In the rows, 128 means zero.
One hidden turn or mirror swaps the rows below in pairs. Which row is each named row swapped with?
k975: [100 145 120 111 148 108 143 138 116 125 120 116 140  87 140 146 133 135
 113 150 122 141 150 136 105  94]
k647: [130 142 118 126 122 106 176 119 110 107 128 121 124 111 100 152 146 111
 102 162 167 114 116 120 106 115]
k942: [126 115 109 113 104 115 153 137 111 138 111  99 118 119  97 141 147 110
 113 135 146 102 133 125 137 123]
k405: [112 138 108 163 119 117 133 128  65 126 144 134 134 128 114 144 145 113
 126 154 138 131 148 139 140 114]
k716: [132 133  96  93 126  87 154 124 133 121 119 128 108 119 115 124 123 146
 121 148 134 121 151 138 115 142]
k151: [133 121  94 114 131 148 131 125 112 105 160 135 110 138 120 126 132 125
 109 162 124 117 151 153 106 123]
k13: [ 98 125 118 133 113 126 108 141 126 113 115 132 121 134 134 117 151 105
 120 157 134 129 133 162 137 143]
k916: [134 139 100  98 127  93 156 125 142 118 113 121 115 125 119 119 126 148
 114 142 135 119 156 137 115 134]
k209: [133 152 117 130 129  98 168 106 101 104 135 134 124 105 117 149 139 119
 104 171 162 115 114 118 104 111]
k246: [124 139 136 114 125 133 147 136 107 125 103 120 129 127 150 141 139  89
 109 147 150 115 123 118 122  87]
k860: [110 143 111 137 112 110 138 152  99 152 114 112 129  90 134 145 147 136
 134 157 128 133 131 137 128 135]
k991: [119 130  91 114 129 102 143 106  79 119 149 136 144 136 151 124 111 113
 123 171 145 110 135 137 117 115]
k972: [126 140 105  90 128  85 156 120 132 122 116 135 113 109 120 126 125 145
 124 145 142 128 147 142 123 141]
k391: [114 136 115 148 109 111 140 110  79 140 146 134 146 135 123 146 145 118
 118 159 144 163 149 146 122 118]
k702: [138 125 104  91 115 122 137 128  92 139 133 132 141 133 136 127 136 119
 139 154 102 134 138 137 107 126]
k994: [100 163 148 108 117 138 160 123 120 114 135 130 133 122 124 129 132 111
 106 167 139 154 135 120 100 121]
k997: [112 125 136 139 118 141 132 133 128 128 120 115  94 135 130 136 141 113
  91 159 161 106 138 133 135 130]
k760: [142 139 104 116 127 103 158 134 134 102 113 130 117 129 122 118 126 149
 105 153 126 104 163 127 110 129]
k335: [124 125  94 134 123 132 121 136  89 133 153 142 116 100 126 136 145 133
 134 159 131 112 138 155 126 140]
k857: [103 129 108 129 138 105 126 127 112 121 116 109 117  99 151 147 120 128
  92 175 129 129 138 116 118  94]
k524: [111 149 113 135 111 113 141 150 103 154 113 114 131  89 139 142 149 136
 137 153 128 131 129 134 131 133]
k551: [127 136 101  95 128  84 153 117 135 121 118 127 110 123 119 119 126 143
 121 143 140 125 152 144 114 142]
k565: [139 152 123 103 119 131 148 126 101 135 139 139 143 137 141 125 134 124
 135 146 118 153 140 155 101 115]
k588: [124 164 141 127 111 151 154 140 112 133 138 136 117 138 123 129 147 114
 120 143 163 142 144 150 119 133]
k418: [134 154 116 134 141  94 153 105 103  92 126 138 120 116 133 146 136 125
 101 182 149 118 117 127 101 119]
k665: [138 147 121 128 122 103 179 114 107 109 130 120 124 109  99 157 138 116
 102 158 164 119 124 123 110 115]
k701: [120 136 124 129 139  95 132 100 102  96 124 137 115 136 148 136 145 120
  98 184 131 125 120 133 102 130]
k383: [127 165 144 129 111 148 157 135 113 137 137 134 122 135 124 129 153 115
 122 143 158 144 140 148 116 133]
k88: [135 137  97 130 131 127 152 141 118  95 119 128 121 129 125 123 128 135
 108 146 122  83 163 121 119 116]
k884: [107 159 136 105 110 144 161 125 119 111 142 126 138 122 112 129 119 114
 105 162 126 144 146 117  93 119]
k445: [100 131 119 135 109 117 115 127 130  99 113 127 110 140 145 118 158 112
 115 166 121 131 130 145 122 143]
k673: [ 91 143  98 131 100 134 142 152 140 119 105 129 141 113 130 126 132 106
 124 140 150 122 142 149 141 121]
k950: [121 119 103 126 110 112 165 130 132 122 126 107 149 159 133 117 132 113
  92 155 149 139 144 152 114 108]
k952: [107 140  81 126 123 103 155 121  93 122 141 136 153 112 149 124 108 115
 124 168 152 121 129 138 129 105]
k674: [ 90 137 102 127 100 131 148 150 142 118 109 126 144 120 127 122 138 106
 124 139 146 126 134 152 141 122]
k754: [119 134 115 165 119 133 124 132  72 125 142 128 130 128 116 138 140 110
 119 151 138 117 154 130 144 114]
k745: [103 134 115 144 106 115 111 136 123 101 109 139 113 140 142 118 141 109
 108 166 129 130 126 145 124 144]
k529: [125 125  93 131 132 130 120 125  89 135 155 133 111 110 123 145 141 137
 128 165 127 110 135 151 125 144]
k620: [ 91 139 112 137  98 129 128 146 138 120 105 133 122 123 134 122 141 108
 124 138 138 132 145 153 140 132]
k872: [127 144 104 163 126 131 133 131  79 106 143 133 120 125 128 140 147 120
 122 146 130 106 163 124 132 106]
k717: [134 146 121 128 130 100 171 112 107 105 131 125 115 110 110 157 138 111
 102 165 169 114 120 121 108 110]
k918: [107 148 111 114 142 118 150 148 113 129 125 111 144  89 128 142 138 142
 124 145 112 139 156 132 111 105]
k522: [132 138 103 170 125 126 127 141  80 108 138 139 125 132 125 139 140 120
 115 144 130 113 162 136 128 110]
k28: [115 142 114 164 108 124 136 119  76 128 147 136 136 123 118 150 150 111
 125 151 135 146 147 144 129 117]
k108: [126 139 101  93 136  84 152 118 124 129 120 131 112 119 118 123 124 147
 126 142 143 127 152 138 121 139]
k75: [129 135 106 107 123 152 145 128 124 100 157 140 122 136 118 124 122 121
 101 164 126 129 153 140  95 115]
k532: [116 148 131 127 104 124 155 150 112 135  98 111 142 104 150 139 130 110
 117 153 131 125 121 117 120  93]
k494: [117 118 101 120 115 114 155 139 137 114 114 104 153 150 140 119 128 114
  95 157 148 113 139 145 119 107]
k744: [122 147 131 120 111 124 157 154 116 132  97 106 143 110 149 146 141 111
 117 158 132 128 124 116 122  99]
k699: [112 148 112 113 152 120 146 150 108 125 122 118 143  93 129 147 144 141
 121 136 123 135 158 141 108 101]
k130: [114 135 137 146 113 138 128 130 122 132 116 107  97 139 131 135 142 110
  91 153 160 121 137 134 133 134]
k269: [138 147 122 130 137  96 153  98  96  94 137 136 124 115 131 151 135 118
 108 182 149 128 123 121 102 116]
k190: [ 97 160 143 109 107 135 156 123 112 118 126 127 134 122 119 131 127 111
 105 170 133 149 132 109  99 133]
k992: [117 134  92 121 127 101 146 110  80 121 152 137 156 131 148 125 114 118
 118 174 148 120 134 137 119 107]
k54: [112 139 114 126 126 121 118 112 121  91 117 143 109 145 142 127 147 123
 107 172 124 126 129 141 116 150]
k316: [138 133 103 107 125 105 154 136 145  98 109 122 119 123 125 121 123 142
 113 148 128 108 163 128 116 127]
k924: [ 93 133 114 131 106 125 125 148 136 111 106 130 122 140 125 115 147 105
 119 148 140 128 137 157 142 135]
k846: [100 146  86 118 103 124 157 148 131 123 124 131 146 109 132 121 122 107
 132 143 154 130 143 159 138 113]
k983: [139 156 124  96 121 132 150 129  96 133 141 143 144 133 143 130 134 123
 140 153 123 151 144 142 107 120]
k283: [113 135 112 142 103 100 160 116  96 143 140 114 147 134 126 140 137 111
 109 161 151 166 143 146 125 110]
k6: [119 134 118  95 130 108 135 103  91 135 140 143 110 124 119 136 145 107
 129 145 163 128 124 152 128 131]
k298: [110 138 115 148 115 108 146 111  76 141 149 131 147 132 122 143 140 117
 123 152 143 156 147 143 134 114]
k574: [ 99 132 131 130 133 121 142 149  97 113 113 107 135 107 139 137 151 104
 107 159 147  91 114 119 119 121]
k314: [121 108 103 119 117 114 156 137 130 111 114 101 142 150 141 124 134 109
  96 156 146 102 139 143 114 105]
k651: [131 143 113 133 124 100 174 113 102 105 132 124 120 103 108 152 139 112
 105 162 167 108 121 118 107 111]
k434: [104 118 113 136 129 116 124 126 111 118 119 109  99 113 149 142 124 118
  88 177 139 111 133 116 129 104]
k617: [128 132 106 157 132 125 138 136  92  99 124 133 120 122 127 145 147 135
 104 153 125  93 161 116 129 107]
k271: [123 138 124 104 140 125 135 125  87 127 144 123 131 153 127 114 137 130
 123 141 124 121 158 143 111 149]

k857 swaps with k75
k972 swaps with k665
k130 swaps with k335
k405 swaps with k924
k760 swaps with k418
k269 swaps with k316
k952 swaps with k950
k574 swaps with k271
k190 swaps with k699

